In the rows, zero is written as 128.
The rows of R fall into a few groups, which share some directions, and each row is roughly a mix of its group's hidden directions.
R, 114 rows:
[[117 176 177 165 160 144 154 142 135 116  93 103]
 [148  70 150 107 172 131 160 161 131 138 166 121]
 [150 146 145 106 136 132 175 107  80  84  93 151]
 [170 153  79 160 128 106 114 112  98 175 142 111]
 [ 98 121 173 164 157 137 132 138  95 160  87 163]
 [103 109 110 152  80 112  83 126 129 187 109 136]
 [177 137 110 159 124 113  72 123 127 175  97 121]
 [162 118  83 166 104 108 108 125 178 141 169 124]
 [168 146  64 100  93 129 141 126  99 159 142 144]
 [136 151 148 185 190 125 146 132 137 124 169 143]
 [ 60 145 181 139 140 131 142 149 131 100 109 153]
 [ 95 109 153  60  99 170 146 127 111 136 137 145]
 [111  75 180 130 151 132 113 144 112 156  97 168]
 [100  79 171  89 110 129  89 156 161 124 133 138]
 [150 149  78 146  83 117 101  81 128 141 144  94]
 [136 156 154 148 207 137 149 150 118 120 100 142]
 [ 69 143 177 136 116 111 157 137 154  85 116 115]
 [103 134 164  66 107 142 146 115  83 115  97 111]
 [ 93 158 156 143 171 160 166 133 121 113  77 131]
 [111 152 173 175 184 127 120 129 128 103  91 130]
 [147 172 123 192 171 120 130 142 148 141 126  93]
 [109  70 165 182 152 111 129 126 151 105 140 110]
 [150 137 161 114 170 130 141 118  57 137 103 154]
 [106 115  87 124  53 113 105 126 157 140 152 120]
 [160 139  89 141 109 111  86  99 105 177  93 118]
 [137 123 102  91 133 120 202 158 151 111 144 154]
 [ 99  98 170 105 170 151 125 162 127 115 106 174]
 [146 136 100  84 109 156 122 119  67 156 104 157]
 [ 88 152 174 178 170 119 154 128 143 114 119 103]
 [114 159 112 159  86  85 112 112 138 164 143  80]
 [144 121 141 140 166 123 170 172 178 140 157 160]
 [102  82 151 153 198 128 117 127 137 127 148  99]
 [165 159 154 162 144 105 165 136 118  90  78 121]
 [152 151  64  94  95 129 109 133 136 164 160 137]
 [172  86 158 182 130 116 122  98 141 105 117  97]
 [149 178  66 116  91 115 119 131 122 158 152 143]
 [163 123 115 142  80 114  71  96 124 142 146  89]
 [138 206 121 160 157 147 161 138 151 118 122 134]
 [172 137 123  94 116 128 164 121 141  54 133 123]
 [117 176 145 155 186 143 173 136 127 100 137 110]
 [147 110 105  77  85 139 102  98  88 143 129 163]
 [147 212 107 146 110 143 133 135 152 143 104 114]
 [161 145 140 125 132 121 148 169 201 104 154 138]
 [169  91  79 133  96 105 101 125 138 165 161 126]
 [101 118 186 144 152 143 138 145 153 100  72 143]
 [124  99  87 133  72 115  89 120 128 179 144 139]
 [156 126  75  98  76 122 102  97 117 150 140 102]
 [177  95  75 106 102 101 131 116 141 126 167 109]
 [151 107 104  86  93 149  81 125  86 154 110 149]
 [108 162 140 141 190 146 138 147 140  93 141 177]
 [126  77 131 125 144 107  85 141 122 194 150 123]
 [ 83 180 142 102  87 142 119 124 104 118  93 158]
 [124  79 110 116 142 128 155 119  53 133  98 128]
 [132  47 159 104 128 118 106 147 154 125 147 143]
 [ 93 137 162 159 171 126 163 110 131  74 124 104]
 [142 184 150 123 153 129 156 155  98 115  80 160]
 [135 146 168 116 126 140 171 121  87 100  68 138]
 [174 137 141 148 193 127 170 133 134  94 119 113]
 [160 151 130 197 169 113 141 137 142 133  93 108]
 [ 72 166 183 141 150 147 137 143 129 108  95 130]
 [133 191 101 181 158 124 144 109 115 138 158 132]
 [119 121  70  89 116 133  91 131 124 171 172 128]
 [101 152 139  80  72 139  82 122  99 138 122 143]
 [126 184 118 113 160 155 167 150  95 111 111 166]
 [ 95  94 136 127 108 121  78  92  74 140 112 107]
 [136 148 151 130 167 158 188 144 154  85 103 130]
 [ 56  93 154 114 133 143 108 145 173 135 133 121]
 [152 144 158  88 149 144 155 114  74  93 110 159]
 [126  58 151  78 101 136 123 140 126 128  92 122]
 [ 90 122 186 154 142 120 169 136 128  85  96 129]
 [134 183 129 184 152 104 126 124 152 121 176 118]
 [ 93 143 126 128  56 129  81 139 165 130 121 127]
 [ 86 129 106 168 117 111  80  73 134 135 139 103]
 [101 183 160 179 169 112 131 141 147 117 146 125]
 [169 147 112 101  60 138 131 138 113 141 122 174]
 [ 91 121 103 161  80 115 103 145 181 149 147 110]
 [101 138 194 141 146 136  96 168 157 139  96 134]
 [ 72 130 180 158 143 118 137 156 165  99 137 141]
 [155 192  67 142 131 141 148 112 115 134 144 145]
 [131 113 103 130 133  80  92 137 154 138 176  76]
 [105  97 185  77 139 174 135 137 115 135 139 146]
 [123 128 187 169 165 144 139 109 124  96  82 127]
 [118 190 109 185 151 117 113  99 124 125 161 123]
 [130  87 157 101 178 136  74 137 134 167 127 124]
 [121 104 139  56  95 130 159 121  90 124 123  99]
 [167 118  63 140 121  90 104 132 134 152 161 104]
 [ 85 169 175 158 145 146 147 158 152  94 119 127]
 [149 136  82  78  86 143 110 102  91 156 124 124]
 [194 125 121 140 135 134 111 156 156 164 169 160]
 [102 153 150  97  94 143 157 146 137  67 163 140]
 [122  92 165 189 171 111 113 124 153 109 135 105]
 [ 98 145  70 105  94 145 105 133 121 162 148 169]
 [169 143 110 170 188 118 119 132 128 165 142  98]
 [ 89 172  82 151  81 134 114 118 137 152 156 113]
 [141 144 103 147  91 121  84  80  87 143 130  90]
 [160  60 164 107 121 143 160 143 148 127 101 107]
 [ 88 142 101 125  72 131  84 120 119 174 146 134]
 [ 65  94 159 135  97 129 147 134 140 116  86 155]
 [ 76 162 182 126 148 149 142 152 145  89 120 124]
 [ 85 168 152 154 164 107 128 138 161  82 153 134]
 [109 126 182 183 170 120 135 129 152  94 109 119]
 [122  58 162 135 150 128 108 101 123 123 143  80]
 [112 148 126 138 138  67 143 137 128 130 122  54]
 [124 141 157 176 134 138 182 135 153  94  96 162]
 [ 97 138 160  91  89 131 181 139 105 102  99 145]
 [176 132  77 100  84 125 114 115 147 153 160 110]
 [141  88 125 130  76 111  81 111 155 161 128  92]
 [198  86 138 103 105 137 131 160 143 159 131 132]
 [192 117 115 124 175 138 186 134 119 133 118 122]
 [ 97 161 187 142 181 147 139 151 132 108 110 123]
 [138 173 128 179 153 111 100 147 159 146 119  80]
 [111 146 159 167 180 112 158 155 167 119 157 141]
 [120  87 148  71 112 151 114 139 144 151 184 123]
 [ 67 128 131 124 171 109 179 152 128 124 138 162]]
One row of each group comes first, with its name. Which group is each row after those in?
[125  74 181 111 147 154 144 145 101 131  83 127] | (83)
[177 133 114 117 159 137 155  95  66 130 111 153] | (74)
[127  92 181 177 162 120 122 111 147 100 121  97] | (100)

[ 86 148 172 162 180 121 137 158 130 105 108 149] | (100)
[ 65 169 148 129 148 125 140 123 125  72 105 119] | (83)
[180 151 146 152 151 116 146 152 164  75 121 105] | (74)
[156  60  95 133 103 120 111 117 126 169 132 160] | (74)
[ 66  93 166 128  89 117 148 115 129  94 121 109] | (100)
[163 151  91 193 132 104 115 130 144 161 123  99] | (74)
[148  48 158 117 148 145 159 123 104 124 116 122] | (83)
[134  84  74 137 109 119 142 128 159 143 188 122] | (74)
[ 55 125 184 125 131 145 143 145 126 115 107 150] | (74)
[106  87 137 121 157 108  84 127 140 138 173  78] | (100)
[116  90 187 140 175 130 155 144 152  91 128 126] | (83)
